(in the rows, 128 means zero)
Turns in one plane each, and the order they were made in; the first pair answered
turn z771:
[131 137 129 187 115 113 158 114 141 194 124 132 117 131 138 164 178 172
 113] |-> [132 129 103 198  94 109 122  86 140 154 128 149 133 133 141 186 164 157
 117]
[133 150 139 118 101 119 102 129 115 124  99 122 123 121 116  99 105 107
 129] |-> [132 149 153 115 113 122 127 147 119 152 100 116 115 119 115  93 121 122
 125]
[141 162 121 107 119 121  95 124 115 134 121 116 114 115 106  86 112  85
 126] |-> [139 159 136 104 135 126 129 146 121 168 124 110 104 112 107  80 131 105
 123]
turn z215:
[106 174 170 133  91 148 117 149 124 162  50 167 122 112 143 129 126 144
  87] |-> [ 97 176 176 110 113 169 124 151 103 153  57 143 137 148 141 108 115 128
  87]
[132 148 149 131 125 126 122 128 118 128 107 120 130 134 128 112 127 125
 122] |-> [133 147 147 143 115 121 122 126 125 132 102 132 129 122 133 127 134 134
 122]
[137 129 134  87 143 107 143 155 132 141 159 111 110 110 125 109 144 131
 143] |-> [127 115 128 119 128 113 151 159 139 139 155 142 121 100 147 148 164 149
 135]
turn z189:
[ 96  98 114 118 156 139 140 142 122 119 150  96 153 154 131 142 143 133
 121] |-> [ 90 108 132 124 149 147 150 156 117 131 130 101 149 151 137 137 149 138
 112]
[124 117 150 143 163 154 176 140 135 153 137 122 121 148 143 130 158 154
 133] |-> [131 121 151 150 155 142 173 141 143 161 128 126 112 132 140 131 161 158
 134]
[120 105 125 121 140 158 126 123 116  92 157 123 175 172 138 138 121 114
 123] |-> [108 118 151 129 133 170 142 145 105 110 128 130 172 171 145 132 130 121
 109]
Pairs:
(two turns a pair)
[135 127 122 132 133  81 131 154 151 144 138 135 108 105 106 162 115 130
 128] |-> [117 106 109 129 149 113 141 148 132 115 159 136 141 145 125 181 116 124
 126] -> z189, z215
[162 112 133  96 168  88 120 138 123 166 140  59 114 155 110  83 101 114
 138] |-> [159  94 119 170 117  69 120 137 161 180 120 133 107  92 139 164 143 165
 127] -> z189, z215
[143 169 158 147 144 137 178 125  75 168 116 121 136 129 130  93 129  98
 153] |-> [163 167 146 152 132 101 161 112 104 179 119 129 112  91 116  97 129 105
 164] -> z189, z189
[122 135 114 104 126 131 112 124 114 107 110 115 132 129 111 109  82 102
 144] |-> [114 140 137 100 141 143 145 150 112 139 103 105 123 130 115  96  98 118
 137] -> z189, z771
[153 108 103 153 107  93 122 125 175 164 130 164 111  68 140 163 148 149
 142] |-> [165 134 119  79 151  96 112 124 147 160 142  90 103 112 100  75 104  99
 155] -> z215, z215
[142 136 111 131 157 161 154 116 100  91 156 143 121 169 130 116 149 127
 111] |-> [136 141 124 145 148 167 165 129  98 105 140 153 117 162 139 123 157 137
 102] -> z189, z771
[115 122 112 128 159 100 148 160 138 187 154 104 105 125 145 148 128 132
 129] |-> [108 111  99 117 169 119 142 148 121 155 169  97 128 157 149 153 117 118
 131] -> z771, z215
[144 156 160 171 111 102 111 142 132 133 121 176 108 129 105 184  88 133
 124] |-> [149 154 150 159 114  95  96 130 130 119 131 165 108 133  96 176  76 119
 130] -> z771, z189
[109 137 151 127 120 174 137 146 113 136 111 127 154 172 138 130 124 129
 119] |-> [109 125 142 137 119 173 141 145 121 136 119 137 158 168 144 148 134 140
 118] -> z771, z771
[116 119 120 173 106 138 151 133 123 135 109 144 128 129 155 154 158 145
 116] |-> [147 140 122 148 104  93 126 124 142 153 106 122  91  98 118 113 136 132
 129] -> z215, z215
[141 148 130 116 112  92 105 118 157 152 124 114  99  84 106 128 145 154
 121] |-> [145 129 103 110 122  93  94  98 159 126 155 111 112  99 105 141 137 146
 132] -> z771, z189
[126 141 144 145 105 140 125 143 109 124  96 142 136 128 139 130 122 129
 107] |-> [125 138 147 145 110 142 133 148 112 133  98 143 132 126 139 130 128 134
 108] -> z771, z771
[126 171 175 152 102 129 154 124 112 151  71 130 106 121 152 126 146 158
  92] |-> [116 157 172 148 124 147 176 130 107 153  90 123 119 139 161 134 157 166
  90] -> z215, z771
[148 156 121 115 137 124 101  82 121  99 129 107 180 122 108  86  82 116
 117] |-> [154 157 121 156 105 100  98  86 146 118 107 145 163  75 116 117 104 144
 111] -> z189, z215
[149 158  89 127  86 114  98 105 135 132 107 144 120 131 151 119  87 112
 125] |-> [149 168 118 110 110 119 138 135 136 177 100 121 101 130 145  90 101 127
 119] -> z771, z771
[103 112 131 166 131 109 141 142 155 152  93 136  98 139 129 116 122 110
 104] |-> [ 91  97 123 164 142 131 148 140 144 134 107 135 120 166 142 128 123 107
 105] -> z189, z215
[156 122 118 137 112  83 109 109 144 115 142 132 120 118 127 151 126 135
 130] |-> [132 123 126 125 126 126 118 115 106  89 140 119 151 168 138 143 117 116
 121] -> z215, z771
[144  91 100 158 135 139 152 108 115 131 177 127 163 152 150 152 133 146
 127] |-> [168 103  95 165 118  95 131  99 144 149 169 133 130 108 131 146 131 152
 138] -> z215, z215
[116 130 134 129 129 135 149 125 121 146 111 118 111 123 134 119 140 127
 121] |-> [118 126 129 118 139 138 150 122 117 142 121 109 115 133 132 115 137 123
 123] -> z771, z215
[115 137 127 153 123 167 155 159 127 131  84 170 153 115 152 164 144 143
 108] |-> [127 141 113 161 102 141 122 136 139 114  81 181 146  93 140 171 128 133
 116] -> z189, z771
[141 144 140 132 103 124 106 131 128 143 105 125 111 119 119 126 110 128
 122] |-> [140 136 142 136 111 127 123 140 137 158 113 127 107 114 124 133 126 144
 122] -> z771, z771
[127 141 149 142  97 147 139 119 132 153 106 123 128 129 140 132 140 134
 127] |-> [125 136 149 134 112 156 151 123 130 157 116 116 131 139 140 129 142 136
 128] -> z215, z771
[153 105 100 126 135  80 130 115 177 131 164 117 111 120 108 131 125 143
 135] |-> [141 100  94 115 145 103 121 106 153 100 174 109 135 154 114 129 111 121
 136] -> z771, z189
[134 146 133 147 121 125 128 132 142 162 108 140 133 107 156 128 137 134
 135] |-> [146 132 107 139 126 111 112 111 155 146 138 137 135 106 146 135 129 127
 147] -> z189, z189
[135 160 142 102 120 108 114 130 116 138  94 122 114 121 111  88 108 110
 120] |-> [131 133 138 122 134 112 162 152 143 172 116 137 109 102 128 124 151 157
 119] -> z771, z771
[158 146 119 112 115 110 100 110 120 123 123 122 132 126 135 107 118 103
 116] |-> [140 136 120 117 124 138 113 115 104 111 128 128 154 151 152 119 125 105
 107] -> z215, z215
[131 121 145 150 132 122 142 131 148 116 120 128 133 100 125 147 145 131
 133] |-> [122 123 145 133 144 142 136 126 125  94 126 113 151 133 126 134 129 109
 134] -> z771, z215
[137 149 154 143 114 106 121 134 149 155  94 139  98  88 107 116 129 136
 122] |-> [135 136 140 157 111 104 119 128 158 146 103 153 104  83 114 140 136 145
 125] -> z771, z771
[124 122 123 153 126 136 118  94 146 102 149 137 154 125 149 158 150 135
 118] |-> [133 143 128 131 125 124  90  84 134  92 137 115 146 131 128 122 119 106
 122] -> z771, z215
[123 157 127 110  91 141  91 120 114 120 100 104 131 163 130 147 125  86
 124] |-> [116 149 123 130  83 146  95 120 119 119  98 123 136 156 142 170 135  98
 118] -> z215, z215
[130 136 110 117 151 124 120 125 135 129 148 113 131 137 112  97 118 108
 142] |-> [134 136 107 147 125 108 118 128 155 141 133 144 120 101 120 125 134 128
 139] -> z189, z215
[140 136 122 145 103 115 115 135 142 132  92 139 123  93 119 133 125 132
 120] |-> [119 114 108 138 124 154 129 131 118  99 115 135 162 141 138 150 126 123
 119] -> z189, z215
[104  98 126 152 129 143 102 120 146 137 100 163 149 130 162 168 152 128
 113] |-> [135 121 128 127 126  95  75 111 168 156  97 141 111  97 124 128 131 116
 130] -> z215, z215
[115 130 180 131 165 150 151 128  93 126 139 116 166 168 143 103 112 162
 120] |-> [121 121 170 177 130 126 146 125 125 138 128 162 154 118 155 149 136 195
 116] -> z215, z215
[129  99 127 133 134 147 108  99 154  99 124 159 171  92 155 163 163 134
 132] |-> [136 117 141  77 166 152 103 101 132  94 134 106 168 127 126  99 128  97
 140] -> z189, z215
[123 145 131 102 133 128 113 130 111 115 114  88 142 150  99  81  96 100
 137] |-> [118 143 153 110 147 137 160 162 120 160 112  89 130 142 108  84 128 133
 129] -> z189, z771
[137 147 139 130  84 109 118 140 144  95 121 126 106 110 140 106 116 131
 118] |-> [140 136 121 122  94 109 109 127 143  75 144 122 117 121 139 111 109 122
 125] -> z189, z189
[161 141 135 102 142  92 108 123 147 147 133 100  94 106  97  93 119 123
 144] |-> [157 116 123 123 145  93 130 128 168 160 151 118  96  95 113 129 147 153
 144] -> z771, z771
[136 131 132 117 144 121 136 133 137 145 129 125 106 129 122 108 121 133
 121] |-> [139 128 126 112 148 119 133 128 138 138 139 123 106 132 121 110 118 130
 125] -> z189, z189
[127 123 132 149 120 131 126 134 137 141 113 159 118  99 137 154 132 144
 112] |-> [132 120 116 147 116 125 103 117 137 117 122 158 124 104 131 156 117 129
 118] -> z771, z189
[138 117 116 161 117 100 144 131 170 157 135 157 108  89 137 151 160 179
 133] |-> [104 101 116 130 159 168 165 134 115 111 159 127 164 180 157 142 146 148
 126] -> z215, z771
[126 146 126 113 125 127  99 108 119 108 137 111 136 142 114 109  99 102
 129] |-> [106 130 122 137 120 152 112 114 112  99 137 134 158 153 141 143 118 116
 120] -> z215, z215
[178 124 114 132  83 117 114 107 160 124 138 164 122  75 150 170 174 152
 127] |-> [174 129  98 111  83 125  77  80 134  74 147 148 144 108 141 158 141 113
 133] -> z771, z189
[113 108  98 138 158 165 123 120 120 109 142 138 172 171 155 171 126 120
 143] |-> [140 115  88 162 127 111  99 109 163 133 129 165 133 102 139 182 132 140
 150] -> z215, z215
[121 184 166 142  96 134 108 149  94 131  63 133 120 124 129  98 107  99
 100] |-> [137 173 147 165  78 103  94 135 124 135  70 157 106  85 127 126 118 116
 108] -> z215, z189
[129 115 108 129 114 109 106  96 132 128 115 123 138 101 126 117 129 114
 136] |-> [122 114 111 113 128 125 111  99 116 121 121 109 147 124 126 103 123 104
 135] -> z215, z215
[110 105  80 120 145 128  89 113 147 105 178 112 130 176 106 136  91 102
 132] |-> [ 79 128 131 129 141 175 128 156 107 126 128 116 142 201 130 123 106 108
 100] -> z189, z189
[140 123 112 118 140 125 121 137 137 131 125 102 115 142 128 113 118 122
 133] |-> [139 111 106 127 143 126 133 141 146 139 133 109 114 136 134 128 130 136
 134] -> z771, z771
[109  82 116 180 152 160 160  90 141 116 171 141 147 125 159 180 175 153
 108] |-> [115 125 117 150 125 153  86  55 100  55 138 118 156 149 130 128 108  79
 111] -> z771, z771
[122 139 147 151 138 151 181 128 129 132 129 148 128 128 144 167 146 135
 126] |-> [134 158 143 107 153 141 150 109 114 111 138 106 125 151 113 116 105  91
 138] -> z771, z215
[111 140 144  98 136 154 117 134  93  91 124 104 150 179 115  94  92 103
 119] |-> [145 147 147 128 109  87 122 146 159 163 110 131  86  81  98 108 124 155
 126] -> z771, z215
[ 95 113 125 112 118 157 151 136 127 119 127 134 159 137 116 111 122 127
 114] |-> [102 125 137 123 103 143 153 144 140 142 107 144 141 109 111 109 129 139
 111] -> z189, z189
[153 131  95 146 146 109  69 111 134 135 149 121  92 106 138 158 101 119
 126] |-> [130 133 102 142 151 151  74 114  97 110 141 117 125 150 155 158  94 101
 114] -> z215, z771
[115  78 128 116 123 143 141 105 123 114 118 121 172 151 141 169 134 109
 157] |-> [134  83 123 129 102 105 124  98 153 131 111 137 143 105 130 175 140 122
 163] -> z215, z215
[128 117 153 116 146 125 132 139 135 150 137 114 125 120 120 135 135 133
 137] |-> [128 107 135 132 134 124 119 123 137 130 144 131 135 120 127 159 135 132
 140] -> z771, z771
[123 142 142 125 104 136 109 115 127 131 110 138 152 147 167 116  97 126
 123] |-> [128 152 151 123 105 127 117 124 132 153 101 133 136 135 162 105 103 133
 122] -> z771, z189
[135 130 156 102 131 109 131 135 138 160 140 104 117 127 111  86 126 115
 138] |-> [130 104 133 145 109 104 131 124 161 150 147 148 129 100 135 148 151 142
 137] -> z215, z189
